Each row of Z is roughly a mix of the hidden directions of one of a few groups.
Z, 160 rows:
7 19 -4 27 7 34 -20 -28 1 37 -36

-19 28 -28 -17 0 -54 25 -6 8 -9 -17

23 -1 -42 14 19 -49 15 22 12 4 13

-7 48 -26 -2 -15 -33 22 0 -1 10 -36

-1 47 24 23 16 11 5 14 22 -38 17

13 -22 -33 4 14 -35 -11 12 31 -40 13

9 43 36 -4 -30 33 -15 4 8 25 -4

15 -1 -15 33 9 -38 -13 11 43 -30 9

34 -14 -15 12 14 -36 -5 -14 31 -6 -41

26 -14 -40 -3 17 -36 14 30 6 26 17

6 -16 -28 -7 15 -53 13 34 9 9 24

-4 -45 -13 -13 -18 -41 -16 -4 -32 19 -11

-13 51 -23 -1 -10 -28 14 -13 -3 17 -37

4 -40 24 19 5 11 -17 6 14 -27 47

-48 4 11 -28 -38 35 -1 9 -14 -4 5

12 -25 -4 41 4 41 5 -25 -5 31 -20

-15 7 19 -9 -21 30 6 -11 -42 46 -9

-20 -26 7 -43 -2 -6 19 33 -5 -35 22

3 -30 -5 -27 -3 11 33 -32 23 29 -29

-9 43 15 11 -20 -34 -11 20 27 -32 -8

5 17 10 52 -16 33 11 0 38 -9 4

16 20 -21 -9 -9 26 27 -23 22 50 -3

-9 18 34 -6 -22 30 13 -13 -35 35 -20

28 5 -37 -2 28 -41 14 19 16 17 21

16 55 0 16 -13 -25 0 -16 -31 26 -2

5 54 5 -27 -13 -20 -30 9 16 25 -2

-23 11 29 -2 -17 49 -4 16 -8 1 41

-8 12 1 -42 43 2 45 -11 -10 12 -1

15 -5 -26 -1 25 -52 14 26 24 8 20

24 7 -38 -2 19 -45 14 24 6 23 21

2 18 3 5 24 -4 -30 34 -12 -52 18

-25 -43 15 33 24 16 8 17 4 -31 -16

-44 16 22 -4 -19 36 10 4 -18 -1 37

-12 37 -30 -24 6 -40 9 -14 19 3 -31

-18 10 35 -14 -24 49 -19 -15 -10 -12 -23

12 3 -4 52 16 28 -23 1 21 30 -19

-19 -26 1 -31 4 -6 3 14 29 -53 18

15 -31 23 23 2 47 -6 8 -2 34 22

-30 -6 42 -1 -24 37 -21 -23 -14 -20 -2

-21 1 43 -8 -28 45 -10 -12 -10 2 -26

17 18 11 -6 -10 16 11 -24 2 59 -31

26 41 -2 31 -26 -11 -2 -1 -39 21 1

-10 24 36 -3 16 10 -17 25 -32 -43 2

26 -33 -22 16 37 -35 0 -5 19 -10 -25

15 -40 -25 46 7 4 25 -10 -7 0 -29

-27 -16 18 -49 -15 28 8 12 4 -33 12

21 -39 26 18 6 20 -15 19 5 1 46

-5 -49 -29 -24 -5 -47 5 -9 -1 -3 2

-13 17 -30 -42 -4 -32 30 8 6 -16 -28

17 49 -9 -6 -19 -34 10 -21 -19 20 -23

21 -8 -43 -3 26 -43 10 24 12 2 22

-20 -9 1 -56 -7 10 24 38 -15 -14 -5

17 28 -22 23 -21 -41 -8 -21 -20 16 -29

31 4 -22 -2 25 -49 -6 -16 7 9 -36

26 -4 -18 -1 26 -46 -3 -20 24 2 -38

3 41 -11 20 -19 -33 -5 -16 -36 19 -23

0 -40 -10 -25 13 -57 -7 -4 1 -16 -10

1 8 -6 -15 -7 11 9 -24 -9 70 -9

-8 -31 -12 -25 21 -29 11 39 0 -37 11

15 -14 -14 6 43 -42 -15 -16 20 1 -32

-21 -60 -14 3 0 3 15 -1 -39 -10 8

-24 -39 15 -5 45 18 9 9 26 -23 14

9 -48 -35 -14 -18 -31 -9 -9 -12 27 -12

26 -10 -15 6 25 -42 -4 -14 19 -2 -47

-14 32 -2 -41 -46 14 -19 0 -17 20 -1

-14 21 13 51 -1 9 -7 -34 -14 35 0

1 -37 2 -43 -12 19 12 -4 21 -43 9

-1 -20 -7 7 7 -35 -30 27 -13 -50 11

4 -13 -10 2 -23 27 29 -29 19 49 -15

20 24 -8 51 1 -24 -14 -10 30 -25 12

39 23 -8 44 2 -4 -19 -3 7 39 -10

6 -16 23 59 26 10 18 3 16 -21 11

8 53 9 17 -25 -15 -13 -14 -25 22 -24

-27 -5 -1 -49 3 -23 3 -12 3 -48 8

17 18 -19 45 14 -10 0 6 12 48 -19

-20 -10 29 -39 14 23 43 7 -13 21 -9

26 33 -25 0 -34 -26 -10 -7 -34 25 -12

-23 -28 12 4 47 5 28 -5 26 -23 22

1 -49 5 -20 -12 23 16 7 6 -47 13

-7 34 11 -9 -17 35 15 -10 -30 45 2

19 32 -8 -10 -19 -27 -15 50 26 0 12

-4 21 38 3 -18 20 -6 -4 -41 34 -24

-33 -8 37 -10 -30 36 -8 -6 -20 -20 -20

30 28 -16 37 -6 6 -4 -10 3 42 -31

-2 23 1 7 -25 11 32 -27 9 55 2

1 53 1 1 -35 -10 -1 -9 -37 23 -8

-21 -36 0 59 -9 10 -7 9 -8 -22 -7

-11 -8 13 20 -6 -12 -36 30 -39 -37 9

-24 -11 17 58 31 1 0 -11 7 -11 24

-11 42 -25 -27 0 -38 2 -20 11 -7 -30

6 16 -7 41 -6 -46 -18 2 32 -24 5

-29 -60 -1 9 10 -2 16 -13 -17 -24 -14

20 -43 -40 -12 -13 -38 5 -8 20 -3 -10

0 -20 43 -4 -15 38 -9 -1 -15 9 43

-19 18 14 -56 5 20 -3 -14 -29 23 13

29 -17 -2 53 4 23 -1 4 19 36 3

-7 31 25 25 9 31 -20 28 -15 -36 14

1 5 6 -7 -9 42 19 -24 2 55 -18

-6 17 -3 -4 -7 29 9 -20 -8 67 3

9 0 -7 -13 30 -39 -5 -21 28 -2 -47

-14 -45 -21 22 11 -12 28 -8 -33 -22 17

-13 -51 5 -7 20 21 3 10 41 -27 4

21 55 -2 -9 -7 -16 -34 4 26 21 6

10 38 -24 -27 -27 -4 22 -4 3 13 -44

28 -9 -51 -1 23 -30 18 16 -6 23 9

-22 -19 6 -45 3 23 21 -1 -41 24 -3

4 34 -16 23 10 -16 6 9 -17 52 -28

-11 -59 -22 14 9 7 20 -11 -27 -15 -19

-1 -62 -19 32 6 4 15 -15 -21 2 -4

-12 51 5 7 -28 -20 -8 -21 -22 18 -29

24 26 -16 -60 -6 -9 5 5 -16 23 8

-14 -53 -12 34 29 -8 0 9 1 -25 -14

23 -10 -27 12 25 -50 -5 -23 17 2 -25

8 61 17 -11 -17 -4 -33 2 23 7 1

-17 -15 13 -40 -23 19 8 8 19 -47 16

-12 -18 17 -34 -39 34 30 -6 7 -21 13

15 -33 34 9 1 37 -21 14 -21 -1 34

28 -17 5 39 15 21 -33 -9 37 11 13

13 18 2 47 8 -33 -14 -18 41 -13 3

20 33 -15 -1 -34 -12 -19 6 -44 26 -11

-11 -29 19 -26 -13 9 8 29 13 -39 37

-10 24 -36 -24 8 -27 8 -15 7 -17 -48

12 43 -6 20 -29 -17 -12 -6 -42 24 -11

-14 38 -30 -18 6 -44 10 -13 5 -2 -33

4 -48 7 2 28 19 4 11 43 -24 12

43 38 -12 14 -29 -15 20 -6 -23 19 14

-38 18 22 -5 -32 39 13 9 -20 -3 25

16 -40 -21 -16 12 -49 -8 -8 22 -6 -19

-7 34 26 33 -8 54 4 9 1 -6 7

-18 36 32 21 1 51 -2 6 -15 10 10

-23 11 41 7 -2 28 -7 -29 12 -43 -11

-12 -22 25 2 11 -25 -16 18 -12 -59 -7

24 35 -2 31 5 -15 -22 35 11 37 3

-29 -38 8 -34 26 25 10 13 23 -20 16

-23 0 41 4 -21 45 -10 -27 -13 -10 -18

-6 71 26 -10 -3 0 3 -16 0 1 9

-14 -38 11 53 21 9 11 7 10 -28 -1

-6 34 -37 4 0 -34 17 -12 20 0 -41

14 16 2 35 6 31 -21 -23 -5 45 -23

-6 55 29 16 17 6 -8 20 -5 -28 21

-8 -28 23 -26 -16 14 -2 3 9 -50 34

0 -5 -23 24 1 -43 -24 7 28 -40 -13

-12 -40 -15 30 24 -6 27 -37 -21 -10 -9

7 -50 -35 -21 1 -29 9 -17 23 9 -10

-38 -16 4 -53 2 -8 24 14 2 -25 14

45 -17 -19 10 9 -31 -5 -11 35 -4 -31

15 20 -6 33 -3 11 8 3 -26 55 -24

7 -1 -5 43 -32 0 -35 5 6 -41 14

18 -7 -20 6 15 -36 -2 9 40 -46 6

1 -17 9 13 10 -28 -23 24 1 -61 -1

6 -25 -32 -4 21 -34 -4 7 34 -38 17

2 -21 -22 -2 18 -25 -18 23 9 -56 17

23 47 8 15 -16 -14 -26 18 35 -5 21

7 18 -7 39 -6 -22 -13 4 19 -52 22

-7 2 2 -3 -5 35 28 -30 18 53 -6

-8 -2 20 16 14 -22 -37 29 -22 -45 6

-2 56 21 -8 -15 -28 -23 1 17 23 18

11 13 -10 4 -18 19 18 -25 13 63 -9

5 -51 23 9 8 17 -8 -6 7 -20 45

18 57 -6 -32 4 -14 -13 12 14 24 14

One row of each group comes first, with its name. Which group is each row after those in?
17 -25 30 31 -11 46 -16 -15 -9 10 24 -> F
-18 18 43 6 -25 42 -11 -21 -6 -13 -21 -> G
4 -56 -39 -18 -12 -22 9 -14 13 7 -7 -> U
-5 -40 20 22 28 22 4 8 40 -26 8 -> M

24 15 -21 45 16 -9 -4 19 1 41 -23 -> F
-10 -31 9 -51 -10 10 12 0 11 -39 20 -> F
6 15 -8 -22 -1 25 41 -29 27 37 -7 -> U
11 -29 -21 -37 8 -48 16 -13 17 -12 -13 -> U
-1 43 -11 23 -22 -23 -6 -15 -43 24 4 -> M
-11 45 45 9 2 33 3 -2 -18 21 -5 -> U
-6 17 -7 -73 -11 -3 3 -4 5 11 -14 -> M
-23 -51 10 6 -6 31 14 -19 -34 0 -15 -> G
-24 -16 -1 -26 19 -10 -24 21 -46 -27 21 -> U
41 38 -8 -16 15 -21 5 -11 -4 29 33 -> M
11 12 -22 22 40 -35 -21 -18 -19 23 -21 -> F
-11 -12 5 -23 6 23 37 -7 -46 34 9 -> G
14 22 11 14 -1 26 -13 -1 -39 50 -18 -> F
16 -11 -9 -11 46 -38 -6 -15 27 -1 -31 -> M
